One turn sends every row of this set to another row. A few are shown first. Where does it send the rows asked after them?
sepi: -22  23  31  28  -8  -18  6  -21  -13  -8  10  -25  11  5  5  -10  -2  -1  12  13  0  17  -1
Zeda: -25  24  39  26  -3  -13  -4  -16  -6  -12  9  -24  9  4  16  -7  3  -3  18  10  -1  15  -4
Zag: -19  19  6  7  -5  -6  10  -9  -14  15  -9  -18  -11  2  -2  -2  8  4  16  -6  -11  10  -10
Popur: -11  -14  44  5  2  -3  1  5  -20  -22  -5  -27  2  -1  23  -30  -25  14  8  -7  8  1  -18
kurod: -12  -13  48  -1  6  -14  -6  5  -23  -21  -8  -23  -9  4  23  -31  -20  9  4  -3  0  2  -14
bipo: 5  5  18  -4  2  -3  -8  7  -37  -2  0  -20  9  16  -6  -30  0  0  17  -35  13  12  -10
lare: -1  5  52  1  6  -5  4  14  -17  -22  0  -27  -17  2  8  -32  -16  16  9  -2  9  4  -26
dibu: -21  10  40  24  -18  -14  8  -9  -13  -18  1  -19  7  7  1  1  19  0  19  12  3  7  0
fim: 0  6  10  -11  5  8  -10  0  -34  -5  -2  -22  15  14  -1  -22  -6  1  8  -32  -1  15  -6
laso: 3  -11  18  4  17  6  -15  -5  -8  -12  -9  -8  15  11  -19  -25  3  -4  7  -17  5  16  -27
lale: -1  -11  20  1  6  3  -7  3  -13  5  -11  -16  10  25  -12  -21  1  -8  -4  -12  10  20  -35
lepur: -13  0  39  -13  12  -14  12  10  -14  -21  12  -18  -8  15  15  -27  12  1  32  -15  -7  3  -3
Begiz: -1  -1  18  -6  -2  -5  -20  3  -30  -10  5  -21  6  18  -9  -27  -3  7  12  -39  4  9  -12
Zusup: -4  -16  24  5  6  5  -4  8  -2  -14  -9  -9  17  11  -22  -20  -3  -4  4  -16  7  31  -28
Vumo: -22  4  38  -6  18  -13  19  1  -16  -16  11  -4  -6  8  15  -33  6  14  29  -10  -2  7  -3
Mugug: -24  11  44  19  -14  -15  13  -10  -19  -7  5  -22  7  3  -4  7  14  -3  10  5  -3  13  0
tar: -4  1  48  8  1  -5  -4  -11  -25  -27  -9  -24  -7  4  15  -27  -19  22  3  -2  6  -3  -22
budu: -7  22  9  5  -1  -15  17  1  -18  12  -6  -14  -6  8  5  -4  8  11  8  -5  -20  22  -15
gok: -10  0  49  6  12  -6  8  14  -17  -25  -6  -29  -14  -4  18  -20  -16  13  23  -2  3  3  -17
Forim: 5  -11  23  9  11  10  -10  -15  -13  -6  -2  -9  6  19  -19  -11  12  -7  3  -12  10  18  -30
Kopi: -12  -10  41  10  2  -8  11  7  -10  -30  -11  -31  -4  5  19  -21  -21  19  14  -6  1  -2  -19
sib: -4  -3  23  0  -1  5  -1  1  -10  -2  -9  -9  16  22  -24  -26  4  -7  -9  -11  3  13  -32
Fudep: -28  20  34  15  -15  -11  2  -12  -10  -4  12  -14  10  4  -7  2  13  -1  13  12  -8  12  -5
tol: -27  19  44  21  -10  -7  -6  -9  -10  -14  13  -25  5  1  -5  -5  15  -9  11  10  9  14  -3
Liru: 2  7  46  -1  5  -3  0  4  -16  -27  1  -28  -6  0  9  -37  -18  19  8  -9  3  3  -34
pulud: 0  -9  28  14  6  -2  6  -5  -8  -2  -7  -11  7  18  -15  -25  1  -12  -1  -9  9  28  -43
gimog: -4  -5  23  2  -1  0  -6  1  -5  -1  -13  -10  15  11  -28  -22  5  0  -2  -6  9  25  -33
vude: 4  -3  22  11  8  6  -3  -12  -14  -7  -8  -18  6  17  -17  -9  17  -8  3  -11  9  31  -35
luki: -1  9  11  -12  4  -3  -14  1  -36  -9  9  -22  14  19  0  -18  -5  9  10  -30  0  10  -9
Pigo: -17  2  37  -8  21  -15  9  14  -11  -13  19  -14  -7  14  19  -21  17  6  23  -12  -5  6  -5
Fev: -18  26  23  28  -9  -16  13  -12  -13  -9  -1  -27  17  4  -9  -5  10  -1  15  7  -2  15  -1
dufig: -16  13  31  28  -16  -15  -2  -6  -5  -15  -4  -23  13  2  -7  -1  16  5  11  3  -1  13  7
solen: -25  3  47  2  16  -13  16  13  -10  -12  13  -9  -10  12  19  -26  8  13  23  -15  -5  11  -3
Nom: -11  23  19  2  1  -17  16  -4  -9  17  -12  -15  -3  4  1  -7  10  10  14  -5  -20  18  -6
vaz: -4  -6  50  2  1  -13  7  3  -30  -26  0  -25  -6  1  23  -31  -10  20  7  -3  2  1  -14
narat: -18  19  4  12  -11  -7  16  -8  -19  6  -10  -16  -8  10  -2  -6  9  10  6  -7  -17  21  -11

dibu moves to -> Popur
dufig moves to -> Kopi
kurod moves to -> sib
Now these:
Fudep moves to -> vaz
laso moves to -> Fev
Pigo moves to -> luki
Vumo moves to -> bipo
vude moves to -> Zeda
lare moves to -> Forim
Nom moves to -> lepur
narat moves to -> solen
tol moves to -> tar

